In the data rows, 128 means zero.
Every row has a hidden score. In each pair, how much higher is the second row's than the first's? 20 means about the same, 40 much higher and 0 much lower. The score is a weighted sum of the row's numbers plus the product of two more (or one squared), each taken from its middle value.
[112 126 132 115 132 126 132 114 123 125 121 121 127 125 129 127]
[112 118 210 137 128 139 164 107 164 193 205 128 189 168 172 184]: 14
[115 128 103 109 114 111  72 116 128 128 129 116 103  82  79  89]
[114 114 144 120 138 125 134 128 136 146 154 128 140 139 128 141]: 21
[128 128 128 135 134 123 125 135 118 138 128 135 118 127 125 152]
[171 128 124 125 126 132 141 148 128 140 129 136 135 143 138 127]: 21
[175 113 133 114 128 133 127 117 152 168 129 135 127 127 128 158]
[255 128 165 128 154 201 127 255 165 220 129 198 251 255 128 127]: 15
[115 115 129 169 118 126 141 156 121 133 123 128 127 147 141 131]
[128 132 129 110 126 128 103 128 119 110 118 118 109 107 104 115]: 20
[113  93 103 128 116 116  92 107 115 128 120 118 111  99 128  93]
[114 128 112 109 121 128 127 128 121 114 123 123 111 127 128 109]: 31
[128 112 129 107 119 128 106 111 119 109 120 122 112 108 109 127]
[160 128 129 133 125 134 152 128 124 140 125 128 142 145 137 127]: 23
[167 133 129 128 130 130 150 115 126 137 121 129 118 136 143 127]
[114 119 131 249 124 147 173 128 128 162 130 128 191 127 128 156]: 10
[137 131 129 113 128 124 132 116 125 128 126 132 116 128 126 136]
[132 113 114 118 126 124 130 124 128 125 129 126 127 129 122 127]: 20
[128 129 118 111 128 122 118 115 120 121 129 118 110 120 118 125]
[116 104 100 128 112 116  78 128 128 128 129 113 106  83 128  85]: 9
[115 102  96 106 105 128  73 117 114  81 117 114 108  83  77 127]
[127 109  99 105 108 118  86 116 122 128 118 117 106  87 128  96]: 18
[112 158 132 115 126 128 113 118 128 107 118 121 107 103 121 111]
[115 128 144 119 136 130 132 109 128 128 129 122 127 135 141 145]: 21
[166 148 125 112 123 127 132 118 130 114 117 120 106 110 128 127]
[128 122 153 115 154 142 127 123 174 204 218 151 127 172 187 188]: 16
[115 131 121 130 124 116 128 128 128 129 118 123 117 126 124 135]
[119 118 175 128 128 149 159 169 136 128 124 138 158 174 167 152]: 20
[116 126 129 173 128 158 127 230 178 214 129 151 255 213 210 196]
[113 128 113 128 128 128 125 110 121 128 129 128 127 127 123 127]: 28
[112 153 131 114 127 126 119 111 128 111 122 128 110 113 131 112]
[114 124 129 113 127 120 123 108 118 123 125 128 116 123 123 120]: 25
[112 128 129 128 122 128 101 112 121 105 123 124 112 105 128 127]
[128 128 141 117 132 135 139 117 128 120 119 124 109 119 143 116]: 19
[130 113 129 111 122 123 127 112 122 125 123 121 127 121 128 122]
[167 128 129 128 134 133 145 128 125 135 129 131 120 127 129 127]: 22
[114 110 127 119 128 128 125 128 128 125 118 122 118 128 124 126]
[113 111 129 137 125 128 132 128 120 130 117 128 135 127 129 127]: 20
[113 136 130 112 137 127 127 128 128 154 156 126 142 142 147 157]
[128 119 129 146 128 128 135 138 128 136 127 128 134 141 132 127]: 18
[116 128 129 134 128 124 127 119 120 128 119 123 118 131 130 138]
[115 126 129 114 131 125 135 128 129 132 130 121 127 131 132 128]: 19
[136 114 115 128 121 123 127 128 123 123 129 128 119 122 116 115]
[114 114 108 110 128 119 127 110 118 102 121 123 111 104 106 102]: 19
[128 110 120 112 126 128 110 108 128 117 119 116 127 118 115 114]
[145 107 112 109 121 126 113 111 119 128 125 128 111 127 110 116]: 26
[109 137 125 128 129 128 122 128 131 128 123 124 127 116 127 127]
[116 108  99 108 114 117 127 114 115 128 124 116 106 127  80  90]: 30
[111 163 128 114 129 128 118 120 129 106 121 120 106 106 127  97]
[114 155 129 131 139 132 127 127 137 158 124 134 125 153 150 164]: 20
[255 117 132 158 135 165 127 128 150 128 122 128 179 127 128 157]
[114 156 134 113 128 125 124 118 128 122 115 119 116 123 120 129]: 20
[114 140 121 112 128 128 111 128 120 128 119 128 115 119 117 129]
[114 186 141 180 138 124 161 146 125 163 123 138 127 156 159 174]: 21
[117 115 126 128 128 128 133 144 121 137 123 128 141 141 141 137]
[116 117 133 201 130 128 155 176 128 155 125 138 159 165 164 152]: 17
[153 133 126 112 130 132 136 112 127 124 118 127 115 123 128 121]
[255 126 168 117 172 128 241 131 211 255 255 128 249 201 217 231]: 25
[113 128 130 146 130 119 140 123 124 142 124 137 127 141 128 144]
[114 128 124 128 128 121 113 123 118 127 122 126 114 127 117 137]: 19
[119 118 131 128 137 124 134 114 143 151 153 124 139 132 128 146]
[128 131 129 112 124 118 127 115 116  81 122 117 102  81  90  81]: 22
[255 115 147 128 128 128 212 128 128 216 228 128 210 127 193 127]
[115 144 123 128 130 128 124 117 129 118 120 121 112 114 126 114]: 24
[117 216 243 153 128 144 183 159 143 128 124 151 129 182 172 210]
[194 136 140 115 137 128 175 120 128 146 122 135 119 127 128 139]: 20
[113 154 126 128 126 131 121 117 127 128 120 123 107 110 128 109]
[152 134 122 114 128 128 142 113 126 120 116 128 111 122 128 127]: 25
[128 124 105 111 121 126  89 116 119  96 126 128 109  91  95  92]
[116 119 236 144 157 128 190 111 183 128 241 128 217 184 128 127]: 13
[128 128 144 115 128 128 199 125 170 202 213 145 197 127 178 188]
[255 134 129 255 162 224 255 255 128 255 129 221 255 255 255 251]: 22
[117 127 126 116 140 126 124 128 128 139 133 128 135 131 128 143]
[110  97 129 107 128 115  92 112 116 128 121 116 111 101  96  99]: 16
[109 123 124 128 126 126 127 106 115 123 121 123 114 122 128 118]
[115  94 107 108 128 121  88 104 128  92 129 120 114  93  91  90]: 12
[117 128 129 128 128 142 163 186 128 162 126 139 167 179 175 155]
[128 105 129 110 118 117 110 108 111 112 119 119 118 127 128 113]: 16
[109 128 137 118 135 125 134 111 128 132 136 124 127 133 133 128]
[186 115 129 141 131 144 163 170 132 153 127 144 151 127 155 149]: 20
[114 128 129 109 120 119 127 113 120 120 121 122 127 116 128 127]
[108 128 129 128 128 128 139 116 128 106 119 123 108 119 154 127]: 17
[113 155 129 128 130 126 111 120 123 100 118 128 127 127 121 101]
[111 116 200 209 137 138 127 116 130 128 125 127 130 127 169 159]: 10
[177 112 138 115 145 128 168 116 147 172 129 133 127 151 153 162]
[112 128 129 117 128 127 128 119 132 128 129 127 110 118 142 119]: 17
[112 134 130 128 127 128 130 113 123 128 120 126 115 127 128 119]
[129 121 121 109 125 120 127 128 125 130 129 126 119 129 132 128]: 24
[128 165 123 114 128 130 106 124 128  95 129 120 103  89 106 127]
[116 180 199 136 142 139 169 144 139 169 129 144 127 161 157 186]: 9
[113 128 129 128 130 126 153 128 129 154 123 138 127 154 152 164]
[113 128 127 113 127 123 113 110 128 128 129 119 111 114 118 127]: 17
[128 128 135 128 132 124 127 141 126 153 125 128 127 148 150 162]
[128 115 132 194 129 141 155 128 129 128 124 140 163 165 128 148]: 20
[128 116 121 116 123 120 127 111 117 120 129 122 116 127 119 123]
[111 107 129 110 115 128  71 111 128 128 120 116 127 127  77  87]: 12
[116 128 127 152 135 128 148 122 128 147 118 126 123 147 148 149]
[114 112 123 135 128 129 133 133 128 132 118 128 129 138 136 130]: 18
[167 128 129 110 124 132 127 115 126 128 118 124 127 127 117 115]
[128 114 122 133 132 128 150 128 126 136 122 136 127 147 141 131]: 20
[114 127 121 111 128 128 112 113 117 128 129 123 127 111 115 114]
[110 132 129 128 125 128 106 107 119 128 121 122 113 105 117 100]: 16
[255 128 129 197 143 183 247 255 128 200 129 183 227 237 225 194]
[117 111 105 108 118 116  89 128 112  98 129 117 104 127  98 100]: 12
[128 150 129 109 106 115  46 125 119  43 122 111  87 127  73 127]
[116 115 146 133 130 131 135 137 126 138 120 124 131 141 133 136]: 3
[110 120 102 108 118 123  80 128 118  84 124 120 104 127 128  84]
[128 113 115 110 121 119 103 108 128 128 129 123 112 110 108 127]: 16
[119 103 104 128 111 112  77 106 113  89 129 112 127  89  84  94]
[179 120 135 150 134 128 169 187 134 128 132 151 166 174 128 152]: 39
[114 144 128 113 123 128 115 113 127 115 119 120 111 127 120 113]
[116 146 131 113 128 128 132 114 123 121 123 125 110 125 137 118]: 17
[129 107 129 111 117 122 127 114 128 113 122 126 114 127 128 109]
[113 146 132 114 128 129 119 128 122 114 123 125 127 127 124 113]: 20
[114 128 129 113 123 130 120 118 128 128 121 120 107 109 128 105]
[115 115 117 128 124 120 106 108 115 108 121 121 127 108 128 108]: 19
[112 108 174 128 137 148 157 173 139 128 127 138 159 170 160 156]
[128 119 107 109 118 119 127 111 121 105 119 122 127 104 110 102]: 18
[115 108 129 128 127 128 127 114 123 125 122 124 125 126 128 124]
[167 128 124 141 129 138 157 165 122 145 123 139 157 127 152 141]: 22
[128 113 135 111 145 128 127 121 164 128 194 144 176 127 167 169]
[148 125 129 128 127 128 127 128 127 133 129 129 115 125 126 129]: 33
[117 136 114 111 119 115  86 115 121  94 122 117 107  94 104  93]
[128  95 108 109 128 122 103 128 120 128 120 117 110 106 103 103]: 18
[114 120 118 128 128 126 119 112 119 120 121 122 118 125 118 127]
[187 117 129 130 128 133 127 144 128 137 126 138 135 127 131 127]: 19
[128 109 117 112 128 124 111 108 121 128 129 121 113 115 114 120]
[128 131 129 111 128 128 127 107 128 115 122 128 109 127 119 112]: 20
[128 107  97 108 117 134  85 126 127  91 127 135 101  78  87  89]
[117 128 129 110 130 123 127 128 120 121 129 117 112 123 121 127]: 30
[168 116 128 129 133 137 145 148 130 137 123 139 139 141 136 134]
[114 128 128 156 129 119 147 136 122 128 123 133 129 143 142 153]: 24
[113 128 129 238 139 128 171 205 132 171 126 147 127 194 193 165]
[114 128 142 117 132 128 131 128 124 137 129 130 117 133 128 142]: 17
[113 125 129 128 128 127 135 109 124 128 129 125 118 127 139 131]
[113 115 112 110 121 114 104 113 117 109 115 128 115 108 103 113]: 21
[128 139 102 108 113 126 127 122 120 128 129 112  96 127  85  72]
[114 153 137 166 135 126 151 133 124 152 121 134 123 148 150 157]: 10
[128 128 119 116 128 130 103 128 124 128 124 128 127  89 116  92]
[114 181 129 120 132 127 127 116 125 107 121 128 104 110 143 106]: 22
[128 128 128 115 126 126 107 116 128 102 122 117 105 101 119  96]
[128 128 129 140 128 141 161 128 134 148 125 146 153 127 155 145]: 18
[116 120 193 133 149 137 166 113 160 182 129 134 177 162 128 174]
[162 128 115 116 126 127 129 126 124 128 124 128 126 129 123 124]: 26
[114 120 120 110 125 128 113 110 122 117 122 128 119 127 112 115]
[112 127 118 112 127 123 109 115 125 111 117 120 111 108 112 110]: 18
[110 177 129 128 128 125 127 142 129 162 120 140 125 153 159 173]
[128 128 155 121 140 132 143 109 135 128 129 127 146 142 141 127]: 19
[117 128 129 113 126 128  93 122 117 106 129 121 114 102 128 112]
[128 128 129 128 126 121 123 128 128 125 123 118 112 122 128 120]: 25
[116 132 107 109 113 118 127 116 128  85 124 118 101 127 128 127]
[118 118 119 109 128 113 106 128 116 117 121 128 116 109 128 120]: 9
[ 99 128 129 106 107 114  70 110 116 128 118 117 127  79  79  88]
[203 118 132 147 128 128 177 185 135 156 125 128 127 172 165 148]: 39
[128 127 125 128 128 128 118 111 128 121 129 114 127 119 126 127]
[113 111  97 106 113 128  78 109 115 128 129 120 105  85  88  92]: 17
[128 199 148 202 142 129 173 150 130 179 127 147 127 168 176 191]
[183 115 132 128 130 128 180 194 136 128 129 128 172 179 168 150]: 27
[115 128 175 128 142 136 151 112 152 128 129 128 162 151 128 161]
[128 140 129 126 129 128 129 125 121 128 119 130 124 129 128 137]: 22
[114 123 107 111 117 111  86 115 128  85 121 117 127 127  97  85]
[116 124 109 110 115 113  94 128 128  97 116 122 115 127 102  97]: 22
[177 128 129 128 117 125 111 123 130 128 124 130 111 102 104 103]
[116 156 129 128 131 128 127 128 128 128 123 128 120 134 133 149]: 23
[119 167 132 163 130 124 152 131 119 128 121 133 123 146 128 159]
[113 151 155 116 128 128 174 128 158 178 187 130 173 163 175 160]: 14
[116 113 129 128 117 128 119 112 123 121 124 127 124 127 128 119]
[111 130 120 133 131 119 130 118 117 128 121 125 127 136 128 138]: 25
[128 128 113 109 119 117 100 107 128 109 120 116 110 106 101 109]
[114  95  97 106 111 115 127 112 115  92 125 119 106  88  84  97]: 20
[117 114 129 128 128 130 153 128 128 169 174 130 127 127 152 127]
[112 121 121 128 128 128 118 115 128 118 119 128 127 122 116 119]: 19
[128 204 137 158 138 128 127 148 123 149 121 143 127 132 128 172]
[107 128 129 109 113 117 127 111 117  93 129 120 109  91  88  94]: 28
[128 165 129 117 128 130 118 114 128 106 129 121  99 100 127 127]
[128 177 136 117 122 127 115 123 128  99 118 122 102 127 131 102]: 23
[113  96 108 128 122 128 127 103 115 111 122 116 127 113 109 111]
[115 128 117 128 128 128 127 109 121 115 116 128 113 115 128 117]: 19
[117 128 115 110 117 115 110 115 119 123 122 122 113 112 128 127]
[114 122 129 112 125 118 108 128 117 104 129 123 111 106 128 104]: 16
[114 154 129 151 133 123 145 136 132 146 119 128 127 142 128 152]
[115 155 130 128 128 124 126 116 128 118 122 120 109 127 135 109]: 18
[116 142 128 116 128 128 118 113 126 111 129 122 127 127 126 108]
[114 117 134 128 138 150 161 128 128 156 129 128 167 127 166 151]: 14
[119 124 116 111 118 119  97 107 119 105 124 123 109 103 104 105]
[139 128 121 128 130 129 135 127 124 125 120 129 123 129 124 123]: 22
[113 128 117 111 116 122 101 117 120  89 122 122 109  95 113  89]
[115 101 129 107 120 115 102 101 117 109 118 128 115 108 102 127]: 25
[113 108 105 128 123 116 127 109 121 109 129 124 115 112 113 103]
[111 127 127 112 128 125 127 128 118 129 126 129 118 132 136 129]: 22
[115 118 115 111 121 122 107 114 128 128 129 120 114 111 105 121]
[128 140 134 128 134 131 127 107 122 129 119 123 112 128 134 127]: 18
[155 127 123 113 126 122 129 119 120 127 129 123 113 123 112 132]
[113 118 129 113 122 125 104 115 128 109 119 118 107 104 102 110]: 11
[115 145 124 148 129 123 139 128 127 128 126 138 124 139 128 148]
[115 119 108 109 128 118  87 128 118  95 129 118 127  94 128 127]: 13
[128 137 129 116 127 121 118 118 118 128 129 122 117 125 116 132]
[109 128 104 128 128 115 127 120 117  74 117 114 127 127  83  79]: 21
[231 124 141 163 128 158 199 128 149 173 124 159 184 194 128 164]
[161 111 129 119 128 128 134 129 128 123 129 125 121 128 124 126]: 14
[116 112 129 128 118 116 108 111 128 128 119 116 112 105  93 106]
[128 116 118 104 116 118 109 128 128 110 129 119 116 111 101 114]: 25
[128 167 129 187 128 124 127 138 125 128 129 137 126 158 163 168]
[117 116 170 128 146 128 127 105 128 128 174 128 160 150 153 160]: 12
[130 114 115 128 123 121 114 128 122 121 122 121 110 115 128 119]
[125 126 123 113 133 125 127 128 124 128 129 129 116 125 125 121]: 20
[116 125 145 255 131 128 127 230 134 128 126 128 127 203 204 171]
[114 170 136 128 138 128 139 132 121 147 129 135 124 141 139 156]: 18
[113 113 129 128 118 122  75 114 128  87 129 115 101  82  90  93]
[178 135 129 128 124 130 142 115 125 118 113 128 115 120 127 117]: 32
[128 105 104 108 113 118  97 109 117 101 114 128 127 127  97 102]
[128 128 129 169 128 128 156 129 127 157 126 133 125 153 128 127]: 21
[128 142 129 128 130 123 135 122 121 141 129 128 127 136 128 144]
[116 115 127 179 119 128 146 157 120 128 119 128 151 127 128 139]: 15
[128 128 122 128 124 117 114 107 112 110 119 121 115 116 115 114]
[128 229 129 121 123 128 103 135 131  68 124 128  87 127 124  67]: 30
[112 124 129 113 128 125 114 110 124 114 121 121 110 115 128 109]
[128 128 129 111 122 117 127 114 128 106 118 128 115 127 115 107]: 25
[116 128 109 110 117 128 127 116 120  99 118 121 127  97  98 103]
[114 116 129 125 128 125 132 128 123 125 124 127 127 132 128 121]: 20
[117 119 129 128 120 115 102 110 114 115 123 119 127 127 128 118]
[128 123 135 128 133 143 161 128 132 161 129 128 127 179 178 127]: 22
[128 118 129 190 135 159 182 213 144 174 125 144 182 201 128 178]
[114 107 129 107 111 128 127 119 115  76 129 114 102 127 128  80]: 14
[128 128 102 128 128 122  82 119 117  81 123 119 100 127  88 127]
[116 128 129 109 120 117 127 128 119 109 122 122 112 111 111 111]: 14
[128 118 136 128 144 143 127 174 148 128 129 142 206 173 174 127]
[117 129 125 113 123 122 113 114 128 128 122 119 111 127 114 116]: 31
[116 151 132 150 128 128 146 128 128 146 120 130 127 127 128 151]
[116 120 101 109 128 116  65 112 113 128 124 117 107  76 128  82]: 11
[111 132  93 109 112 117  73 124 120  64 129 119 127  68  87  65]
[116 114 125 161 124 127 127 143 124 140 123 134 148 146 136 135]: 27
[117 128 126 135 127 128 127 122 118 132 120 128 118 126 128 142]
[119 128 118 116 125 122 126 117 121 128 122 123 122 128 124 120]: 20
[123 128 107 128 120 126 103 113 118  99 129 128 110 102 103 127]
[117 128 113 128 122 128 102 128 121 110 129 124 113 104 102 108]: 18
[128 104  98 108 112 128  96 119 123 128 129 131 127 127  87  97]
[171 121 130 128 128 133 143 128 127 136 129 130 131 127 138 132]: 20
[115 172 142 181 139 127 127 136 128 128 124 141 127 127 163 127]
[120 120 191 129 139 134 164 128 159 178 188 132 174 127 162 176]: 20
[117 131 121 120 130 128 127 115 116 124 120 128 118 123 121 131]
[115 130 125 127 129 122 130 128 128 128 122 127 127 130 128 133]: 20
[128 110 116 128 117 116 112 108 118 116 120 118 113 127 109 116]
[114 128 129 110 116 120 127 116 118 128 122 118 101 127  93  89]: 22
[115 128 115 128 125 116 127 116 116 116 123 122 113 114 106 121]
[117 128  70 105 103 116  30 127 128  34 119 120  92  33  52  34]: 7
[112 142 133 153 140 128 145 125 127 128 129 134 127 143 146 148]
[111 128 116 111 126 118 127 113 115 128 120 121 113 114 128 122]: 20
[116 122 118 109 121 117 127 128 116 128 121 125 117 115 107 127]
[128 125 163 128 170 148 235 127 197 243 255 152 236 197 217 220]: 8
[129 111 115 116 132 128 126 118 118 129 123 130 127 132 130 129]
[111 142 112 128 128 128 127 120 122  92 129 128 103  83  99 127]: 20
[116 147 130 128 128 129 130 118 127 123 117 122 127 122 128 128]
[117 120 129 110 128 128 104 109 121 113 129 120 127 108 128 110]: 16
[117 139 130 139 133 126 127 119 127 137 120 129 118 127 132 143]
[114 119 129 128 134 125 133 128 123 125 123 125 127 132 134 123]: 21
[128 122 129 162 148 150 177 206 163 191 129 150 240 196 202 183]
[147 123 128 115 133 128 134 112 128 128 122 128 115 124 126 123]: 26
